Rows are one point carried round by a steady rotation, each followed by how many steps it has turned.
The counts run from 0 to 257.
[-32  25   5 -16  -3  23  41   0  -1 -11 -24 -11   2  10  21 -36  19 -44
 -57 -11  -3   2  40   5  -6 -14 -24  13  35   2   4  33   3   5   1  27
 -19  23  -6  -2 -28  -2  19  -9  38  25   9 -35  -6 -12   1  23  26  14] => 151
[-17  36   9  -5   2  11   7 -11   2  12 -36  -1  32 -11   9 -31  23   1
 -48 -12  -4   9  33   6   4 -18 -23  18  33 -10  26  57   9   5  15  30
   0  24 -17 -23 -25   3  20 -19  48  24  13 -22  -5 -27   9  20  21   4] => 237
[ -4  17 -20  13 -22  20   8  15 -15   0  16  -8   9  -6  16  -5  14 -27
 -48   6 -26   9  34  17   9 -37 -40 -22  54 -31 -25  35 -13  20   8  15
 -29 -17 -15 -17   7   1   3   4  44  28  -9  24  20 -21  11  24  11   1] => 202
[-32  16  -8   0  -2  17   9  -3 -20  -7 -20 -34   3  -1   4 -34  39 -18
 -51 -32  -4  23  26   4   2   7  -3  18  38 -17  18  38   2   6 -23   7
 -29   1  -3 -18 -18  -4  11  -7  35  35   3 -14 -15  -9  23  48  34  22] => 253
[-31  27   8 -15  -4  21  39  -2  -1 -10 -24  -8   6   7  23 -33  18 -43
 -53 -11  -5   0  43   5  -9 -18 -26  13  33   4   4  35   7   3   5  29
 -19  26  -6  -3 -28  -2  20 -11  39  25  10 -33  -6 -15   1  23  27  10] => 149
[-23  17 -15  11 -22  43  32 -13 -16   5 -28 -16  30 -15  15 -35  35  -7
 -13  -4  20   2  21   3   0 -21   0  13  23   0  -8  59  -1  13   3  12
 -16 -27   9 -22   3  -7  21  -4  49  18   9  21 -25 -40   8  28  31  13] => 33
[ -3  14  -7  23 -10  24   1   3  -4  20  -9  -3  19   9   5 -10  17 -12
 -52  10 -21  16  20  -2  26 -14 -18 -10  52 -58 -12  50 -12  15  15   8
 -18   3 -18 -22  -5  -2   5  -3  38  24  -8  12  21 -40  19  44   7   9] => 106
[ -3  18  -7   4  -9  12  17 -10 -20  15 -25   3  48 -17   5 -37   5 -12
 -14   1  16  -1  21  12  10 -37 -35  -4  25   0  -8  61 -16  23  19  25
 -25 -17 -26 -34  14   3  20 -18  54  30   9   6 -14 -27   8   1  19  -1] => 221
[ 10  10  -8  22 -11  17  14   3   1  20  -4   6  21   4  -3  -8  10  -9
 -57   6 -13   7  23   0  25 -23 -13  -2  50 -60  -4  46 -15  19  24   2
 -12  20 -16 -13 -12   8  17 -13  43  21  -8  10  27 -33  13  44  13   0] => 100
[ -6   7 -32  19 -21  21  24  20  -4   8   2   9  -2 -28 -10 -25  28  -1
 -42 -16   9 -14  15  -1   7 -26  12  27  44 -29 -11  22 -24  28  -3 -21
 -16  -5   2   5 -14   3  46 -34  59  24   6   2  -8  -5  12  28  31   6] => 178
[-28  33 -13   7 -19  31  26   2  -8   4 -25  14  23 -34  25 -21  31  -9
 -26 -11  -2 -19  47  -6 -14 -24  -6  16  42  11   7  40  15  16  -4  26
   2   5   4 -11 -22   0  33 -12  45   5   7  -2  -9 -36   4  22  37   9] => 46
[-25  26 -19  -5  -5  11  18  21 -19 -13  -3  -3  -6 -22  16 -26  21 -35
 -53 -25 -21  -1  48   6  -4  -8 -27   3  59   0   9  20   1  24 -31  28
 -25   2 -16  -6 -17   6  18  -9  34  25  -5 -25   0   2  10  18  33  18] => 62
[-19  36   9  -5   3  11   6 -10   2  11 -35  -5  30  -9   9 -30  24   0
 -51 -13  -5  11  34   7   4 -15 -23  18  34 -10  27  56   9   4  12  30
  -1  25 -17 -23 -26   3  20 -18  46  24  11 -23  -5 -25  10  23  22   6] => 238
[-23  16 -14  11 -21  42  32 -14 -15   4 -27 -22  28  -9  13 -36  34  -8
 -16  -3  19   8  18   7   3 -20  -2  10  23  -4 -10  60  -3  11   3  12
 -20 -30   7 -24   6  -8  16  -2  48  21   8  22 -24 -38   9  30  28  14] => 31
[-13   3 -31  10 -14  26  32  18  -8   3  -8  -4  -8 -16 -12 -40  29 -12
 -43 -20  18  -9   9   0  11 -13  12  26  41 -23 -10  25 -28  31 -15 -15
 -22 -13  -3   4 -11   0  40 -30  53  29   7 -11 -18   3  11  24  31  18] => 172
[-21  35   9  -6   4  12   6 -10   2  10 -35  -6  28  -8   9 -30  26   0
 -52 -14  -6  14  33   6   3 -13 -21  18  35 -12  28  55  10   3  10  29
  -1  24 -17 -23 -27   2  18 -16  45  25  11 -24  -5 -25  11  25  21   8] => 239
[  1   1 -26   2  -4  -2  28  14 -30  -8   6  -9   5 -20 -11 -38   5 -32
 -41 -30   8   1  27  11   8 -16 -20  10  43 -13   1  23 -28  35 -20   0
 -46  -8 -20  -6   2  14  28 -27  45  38  -4 -14  -7  17  14  19  36  10] => 75
[ 21   0 -15  18 -10   2  31   3  -7  13   3   8  25 -11 -16 -18   1  -8
 -47 -11  10  -6  23   5  19 -32  -9  13  39 -44   1  37 -26  28  22 -11
 -22  22 -13  -4  -9  19  37 -32  54  27  -2   4  15 -12  10  35  27  -7] => 90
[-23  17  -8  20 -13  26 -10  -3 -23  19 -20  -8  25  -1  16 -24  23 -19
 -21   5 -18  19  13  -6  14 -12 -20  -9  41 -30 -25  55  -9  11   2   9
 -37 -27 -16 -34  11 -16   5  -7  39  32   1  16  -8 -42  26  33  11  11] => 117
[ -2  13 -29  24 -26  18  17  21   1   8  12  13   1 -30  -3  -9  26   1
 -48 -11  -8 -14  25   1   3 -36   4  18  50 -35 -13  21 -17  23   7 -18
 -12   5   3   5 -17   4  41 -31  60  21   3  13   8 -13  11  33  28  -4] => 184
[ -3  19 -22  16 -25  19   8  20  -6   1  21  -1   4 -11  14   2  19 -20
 -55   3 -31   3  37  13   6 -38 -30 -13  59 -38 -21  27 -10  17  10   7
 -22  -5  -8  -9  -4   2  12  -3  47  23  -8  23  25 -21  11  31  14  -4] => 197
[ -3  14 -18   8 -17  20  12   6 -25   3   3 -12  23  -6  13 -21  10 -30
 -31   6  -9   9  27  19  12 -35 -44 -23  43 -18 -26  46 -19  25   7  22
 -37 -32 -23 -28  20  -1   2   2  44  32  -6  21   6 -21  11  13  12   4] => 209
[-32  24  -1  -4   1  16   5  -4 -13  -4 -25 -29   6   0   6 -32  38 -13
 -57 -27 -10  24  29   6   3   5 -10  17  40 -18  24  43   6   3 -16  16
 -19   9  -8 -19 -23  -3  10  -7  36  33   4 -20 -11 -12  20  44  28  21] => 249
[ 14   9  -9  22 -11  13  18   3   1  19  -3   7  24   2  -6  -9   8  -7
 -56   3  -8   3  24   1  25 -26 -12   1  48 -58  -3  44 -17  20  26  -1
 -12  22 -15 -10 -13  11  22 -17  46  21  -6   9  27 -29  12  43  15  -2] => 98
[-24   7 -21  -4  -6  30  40  14  -9  -5 -18 -16 -13   2  -4 -49  27 -31
 -53 -19  16   0  15   4  12  -2   0  20  40 -15  -5  29 -22  26 -20   4
 -25  -9  -8   2 -14  -1  26 -16  42  31   5 -28 -19   6   7  23  28  29] => 164
[-31  30  12 -10  -9  15  31  -9  -4  -3 -25   1  23  -4  28 -28  14 -36
 -36  -9  -7  -4  46   0 -17 -28 -27  13  26  12   0  38  12  -2  15  25
 -22  28  -3  -7 -26  -4  28 -19  45  24  16 -22  -9 -26   4  22  29  -3] => 143
[-31  30  12  -8 -10  14  28 -12  -6  -1 -25   4  28  -9  29 -28  14 -33
 -29  -9  -6  -5  44   0 -18 -32 -26  14  25  14  -2  39  13  -2  17  23
 -24  25  -2 -10 -22  -5  29 -23  47  25  17 -17 -11 -30   5  21  29  -5] => 141
[ -2  27   4  11  -7   7   3   2  16   9   0  -5  16   0   0 -15  15  -1
 -59  -4 -17  14  20  15  11 -43 -28   6  31 -39  -5  39 -14  -4  32   3
 -23  23 -15 -12  -9   0  18 -31  66  43  13   2   9 -18   8  22  11 -18] => 4
[ -6   6 -25  -1  -2   1  25  17 -30 -11   5 -11   0 -19  -5 -37   9 -35
 -43 -31   1   3  31  11   6 -12 -23   7  47 -10   2  21 -24  33 -27   7
 -45  -9 -21  -7   0  11  25 -22  42  38  -5 -18  -8  18  14  18  35  14] => 72
[-11  32   6  -2  -1  10  12 -14  -2  16 -37   6  44 -17   6 -33  14   2
 -34  -7   6   2  30   7   5 -28 -26  14  28  -4  19  61   2  10  23  29
  -3  17 -21 -27 -15   6  26 -23  53  23  14 -15  -8 -30   7  10  22  -1] => 232
[ -1  19 -24  20 -27  18   9  22  -1   4  22   6   3 -18  10   4  22 -12
 -56  -1 -29  -3  36   9   3 -40 -20  -4  58 -39 -17  23  -9  17  12  -1
 -16   4  -3  -2 -11   3  23 -11  51  21  -6  21  25 -21  11  34  17  -6] => 193
[ -3  21  -5   2  -8  11  17 -12 -17  17 -28   5  50 -19   5 -37   6  -8
 -15  -1  16  -2  22  11   9 -37 -34   0  24   1  -4  62 -13  21  21  26
 -20 -11 -25 -33   9   4  22 -21  55  28  11   2 -13 -28   7   1  19  -2] => 223
[-29  19  -4  15 -15  20  -6 -10 -27  16 -24  -3  35 -14  21 -29  20 -21
  -3  -1 -10  11  17  -7   0 -21 -20   0  29  -6 -25  54  -4   7   4   7
 -42 -25 -10 -33  11 -17  16 -20  46  33  10  14 -22 -42  25  26  20   3] => 124
[ -4   4 -26   0  -3   0  25  16 -31 -10   5 -11   1 -20  -7 -37   8 -35
 -42 -31   3   2  29  11   7 -13 -23   7  46 -11   2  23 -25  34 -25   4
 -46  -9 -21  -6   1  12  25 -23  43  38  -5 -17  -8  18  14  18  35  13] => 73
